One turn sends every row of this set to another row. A few are shown first. Where does it send the rows asked after them?
bogaf: [ -3   3   3  14 -15  15   6  -3  -8 -12  -6   2 -17  14  -4   3  32  -6]
ged: [ -5  -4  10  -4   9   8 -21  11 -29  -5   2   0  15  11  -7  -6  20 -14]
lofe: [-13 -13  15 -10  -6   3 -14   2  -5  -4  15   0  17  10  -9  -9   2 -16]
Robas: [ -7  -2   1  -7  17   1   1  26  -6 -10   2  17   9  14   1  -2  23  -4]
zozal: [  6  -5   8  -7  -6  -6 -14 -10  -2 -25 -19  14 -12   8   7  -1   5  -2]
nofol: [ -8  -8   7  -7 -19   0 -16 -10  -7  -6   5 -16  -2  15  -6  -9   7   7]
Nud: [ -8  23  -2   1  -3   6   1  -1   4  16  14  16 -10  -7  -1  -9   3   3]
rito: [ -8   6   5   2   6  -1 -21 -13 -13  11  13  -5   0  19 -14  -6  29  -3]
Zopom: [ -9  -1  19 -23  19  -1 -15 -17   5   0  -2   4  -8   9  -8  -9   5   2]
Mele: [ -7   4  -7 -10  11   0  -4 -19   1 -10  15  -3  13  -3 -13  -9   2  -4]
dok: [  3  -1  -2   3  -5   4  -1   0 -16  10  20  32   2   6   9   1   3  -1]
Tos: [-11   2  -4   9 -10   5 -22  -7 -19   0   0  -9  -3  17  -3  -5  28  -6]
gasop: [-10   4  22   3  11  13 -11  12 -28  -2  12  17   9  10 -13  -3  13 -10]
bufo: [ -1   4   1   1 -20   0   9   0  -8 -16   0  -8 -23   5  -1  -1   4   3]
Keke: [  7   4  13  -4   1   2  13   2  -8   2 -30   9 -12   7  -6  -7  24  -3]
Zom: [  6  11  17   1  12   5   0   1 -11  17 -14  17 -21  20  -2   4  13   0]
Ladi: [ -9 -16  16   0 -13  -2   0 -10  -2   0 -16   9 -15  13   7  -8  -5   3]
refik: [  1   6  -1   8  -7   8 -11  -2   5 -15  -5  -1 -19  10 -21   5  27  -7]
Gedib: [ -3  -3  11  -2  -8   7   7  13  -6   5  13  14 -17   8  11   2  -8  11]
Nife: [ -8   5  12   3   3   6 -14  -7 -11 -12 -16  21 -27  19 -20   1  13  -5]
vepe: [  8  -3  13  11  -2   8   1  -9 -19  12 -10   8  -6   1 -11   1 -10  11]
Muv: [  9   3   3 -15  -4  -7 -14 -22   7 -20   5   8   1   9  -7 -15  19  -5]
Kem: [-17   8   0  -2  13   2  -1  23  -7   3  -9  26  -2  13   5  -5  15   5]
Dal: [-10   0  11  -6  -8   0 -14 -14   8 -18  -6  -2  -6   1  -5 -10  -1 -22]
bimo: [-18  -4   2  -9  10   1   9   8   1   1  12  13  15   3   8   1   0 -12]
paga: [  5  -4  11  -2  -5  -3  -3  -1 -20   1 -10  24 -11   4  21   2  -1  -2]
mal: [ -7   1  14   0   6   2   6  -7   2 -12  11  26   0   1 -29 -17   4  -9]
bana: [  7   3   5  -2   2  -2  12   5 -15   4  27   9   6   1 -11 -12  -4  -3]
zev: [  1   2   9  -2   4   1  22   8  -4   0 -10  11  -6  13   5  -5  35  -3]
bamit: [ -4   0   1  -1   1  -6  32   0 -10  -3  -4   8  -5   2   6  -1   2  -5]
Sek: [  5  16   2  12  11   3  -6  16  -2  14   4  26  -1  12 -12   3  11   2]
durem: [  2  13  14   1  12  10 -12   1 -10   4   1  17  12  -5 -27  -6  20   2]
tefu: [-15  16   5  -8   5  -3 -26 -10  -5  -1  -6  12  -9   4 -20 -16  27  -2]
Nado: [ 11   3   5  -8  -3  11  -6 -15  -7  -5  29  18  12   3 -10  -7  15  -7]
leb: [  1   2   9   4  -2  -8 -23   8   0  -6  -5  10 -19  16  -8  -3 -12  -9]

zev turns into bogaf
Zom turns into Nife
Now find these:
Ladi turns into Dal
leb turns into Zopom
bufo turns into nofol
refik turns into rito
Muv turns into Nado

One turn sends every row of this set to another row. A few are shown first. Where does it send the rows asked after them?
guduk: [ 12  12   6 -12 -25  -9 -15  16  -1 -19  -6  -7  -5   8 -11   9   6]
zol: [-11   3  -1   0 -27 -21  12  16  14 -23   2  12  10   9 -10  16   7]
dolon: [-15  -7  11   7 -23   0  18  14  -8 -25  -9   2   1 -23   1   8  20]
ripil: [  1  10   4   2 -11 -17  13  11 -21 -10   0 -10   1 -18  -6   1  12]
zulit: [ -3 -21  -4  -8 -11  -3  -4  11  -2  -6  -9 -20  -2 -17  -4   8  -5]
bobun: [ -7 -19 -16  21 -28  -2   1  12  14 -30  -1   0   4   0 -16  -1   5]
mev: [  4 -21   8   7 -24   1   2  12   3 -14 -20  -3  -7 -19 -10  21  18]
beza: [  1  -4  -5  23 -21   5 -25   7   5  -3 -11  -1   7  -9 -15   9 -11]
potel: [-10  -8   2  10 -29 -14  -9   3  -1 -23   0  27   7   4 -15  10  -6]
mokud: [-19   1   7  22 -25  -1  -4  13   8  -3  13  15  -7   1 -19  -7   1]
bado: [-16   6  11  17 -24   6  21  15   5  -7   1  17  15 -12  -6   8  13]
bagut: [-3  1  9 -7 -6 -7 -2 20  4 -6 26  6  7 -9  4 13 11]
lofos: [ -7  22   9  15 -19  -5 -20  18   4 -25  11  -3   8   1 -11   4   2]
fune: [-20  14   2   8  -5   6  -3   8  -6  -7  11  -5   1   6  12  -4   7]
Nosat: [-10  -9  -8  29 -11  23   1  12  -2 -13   4  12  -5  -9 -12   6  11]
bof: [ 11  -1   3  14 -17   4  -8   7  -4 -21  -9 -18  12   4 -22  19  18]
Liro: [ 13   3   3  12 -31  -3 -15   7 -10 -15 -21   2  -8  -6 -17  18  10]
zete: [-27   6  -1   4 -17  -7   8  26   3  -8   8  11  -4 -10 -15   1  20]
duz: [  9  10   1  26 -19 -12  12  18  11  -7   0   1   9  -5 -22   6  17]
lovis: [ -9 -23 -15   6 -17   0  -1   3 -12 -10  11  17   5 -14   5   4   3]
nefup: [-18 -14   0   8  -2  19   2   8   9  -7  13  -3  -5  -5   5   4  10]
sizig: [  2   5  15 -14 -17  -3  -8  20  -1 -29  -1   6   0 -18   0   7  -9]
vudof: [ -5 -12  -5   8 -12  -4 -14  17  -3  -8 -12 -16  -3  21 -13   4  -2]
Zuso: [  6 -16  -1   8  -6  -7  -7  12 -26  -7 -14  -3  -5   3  -9  -1   8]
Diz: [-15 -11 -11   0  -9  -2   5  19   0  -5 -11   9   7 -20  -4   5  29]
mozu: [ 18  10   6   4 -19   4  -2  16 -16  -7   5 -14   8   5  -5  19   3]
Nuneb: [-14  -5  -2  -5 -24   6  -6  -5  -2 -11   6  12  11   8  -3  -9 -12]
taso: [  3  -2   5   6 -22   6   7  -2  18 -18 -13 -10   0 -14 -20  20  -5]
lugel: [ -1   3  -4   0 -20 -16  21   2   6  -4  -8  13  13  -9   5  14  11]
kose: [ -7  -5  -3   2 -22  -5  14 -14   1 -23 -16  -5   3 -15   0   5   2]
reben: [ 10   2   4 -18 -16  -2 -11   5   1   4   4   7   6   7  -1   4  -3]
Zinol: [  4 -20  13  -6 -16  -6 -13  11   9 -13   0  22   6 -11  -4  11  -9]
gumuv: [ -6  13  -1  17 -11   1 -11  15   2   8  -2  -5   6  18  -4   7   1]
Mubov: [ -3 -17   7  11 -24   5 -11  11  11  -3  10   2  -6   2   1 -11 -12]
kor: [  9  -4   4  -3 -22   5  -6  16 -12  -8   8  -9   0   1  14  -2 -11]
pemu: [ -3 -15  -9  13 -13   3  -8   1  -5 -20 -21  -4  12 -12 -13   6  25]
lera: [-22  -5   4   7 -26  10   9  11  20 -15   7   7  14   7 -14   1  -3]
kigeb: [ 14  -9   7   8  -1  -3   5  31  -9  -8  -6   1  -3  -5 -10   4  24]
gazi: [  8  21  11   7 -23   5  -1  10  -2 -15  -7   6   2 -20 -15  18  -9]
Foned: [ -2   1  -1  21 -12   9   5  31  -4 -30  -2   1  -7  -5 -16   1  21]

kor turns into mozu
gumuv turns into vudof
bagut turns into lofos
Now find these:
zol turns into potel
Nuneb turns into reben

One turn sends every row of this set to another row. A few are shown first. Where does it send the rows asked after them?
Roduk: [ -6 -29   7   0  17   7  13   5   5  11   4  26 -14]
vurig: [ -1 -21 -18  16   9   4  27   5   4  -8  23  17   3]
vofun: [-16  -7 -15  25   2   0   3  -9 -11   0   2  -1   0]
beb: [  2 -30  -2  28  10 -12   0  -4   4   0  15  -1  -3]
Dud: [ 17  -9  -8   4  -4  -5  -8  -3  -3  -3  15  -3 -17]
Med: [ 13 -36  -3  10  15  11  -2  16   5 -11   8  10  -8]
vif: [-13   3   4  23  -3   4  15  10 -14   7  10  -2   0]
zuku: [ 21 -26   1  10   8  11  26  12   5  -7   9   1  -8]
Muz: [  4 -10  10   9  -4  -1 -15  17  -9  -6   5   4 -16]
Rovin: [-11 -16 -12  -9  10   8  20  -1  -1   3   5  25 -15]
Mabis: [ -3  -6  11  20  11   8  -1   2 -13 -11 -11   8 -17]
Ronu: [ -5 -12 -13   6   2  22   1  10 -19  -9  -9  10  -6]
vesa: [  5 -12  -3  19   3   9  10 -20  -7 -10  -2  -1 -15]
laki: [ 11 -16 -12  11   2  -8  19   7 -29   4  13  18 -11]
zod: [-15 -11 -15  -6  -1 -12  14  -1   4  12   6  13 -10]
gop: [ 28 -20   1   6   8   4  22  15  -9  -1   6   2 -15]
Boz: [  8  -5  -5   1 -10  19  15  19 -15   3   3   0  -5]
nim: [  5 -25  -6  13 -14  -9  18  15 -18   5  -4   9   0]
Lozal: [  3 -17  11  32  13  -7  25   4  -3   0  14   0  -7]
Nuped: [ -4  -7 -21   3  12  21  -1  13  -5 -11  -3  11  -5]
ladam: [ 11  -7   5  25  21 -14  19   9  -5   5  16   1 -12]
vuko: [-9 11 -4 18  8  1 12 15 -4  8 16 -1  0]
dadi: [ 10 -24  -4  23  13 -19  -6   0  -6   6  14   0 -10]
fol: [ 18 -34   1   9  10   6  -5  16 -11  -6   2  10 -14]
nideb: [  5  -3 -11   0  -2  22  16  21   1  -1   9   0   0]
tasi: [-12 -27   7   5   5 -12   8   3   9  20   3  13  -8]
melu: [ -2 -26   7  -3  18   3  10   6  -2  15   2  26 -18]
kud: [ -3 -24   5  24  -3  10  14  12  -6  14  -8   9   8]
vibi: [-17 -16 -10  -3  -7 -11  15  -4  -1  11   2  12 -10]
vun: [ 12  -4  -9  14  22   3   9  10 -19  18  11  21  -8]
Gitus: [ 10  -5 -11  11  17  -1   4  24   4  19   2  12   3]
zesud: [  6 -14 -21   7   5  -8  16  22  13  -1  10   9   6]
didu: [ -8 -21   4   1   9 -15   5   7   8  22   5  15 -11]
fim: [ 13   0 -13  11  17   2   4 -13   1  -8   4   2 -18]
rebi: [-10   3 -23  18  11  -6  -1  -4  -8   3   6   0  -4]
sif: [ -9 -18  -9  -9   6   7  19  -2 -10   5   2  24 -18]
loze: [ -5 -22  -1  27  11  20  21   1  -3   7  11  18   6]
piv: [  6 -21  -3  12 -11   5  -1  -9   7 -10  16  -5  -8]
Zar: [ -2   1   2  17  23   9  -2   7   8 -14  -2   9 -13]
sasup: [ -4 -13   7  12   0   7 -10  15  12 -14  11   4  -7]

melu turns into didu
vun turns into Gitus
Now find these:
ladam turns into vuko
Med turns into beb
piv turns into vesa

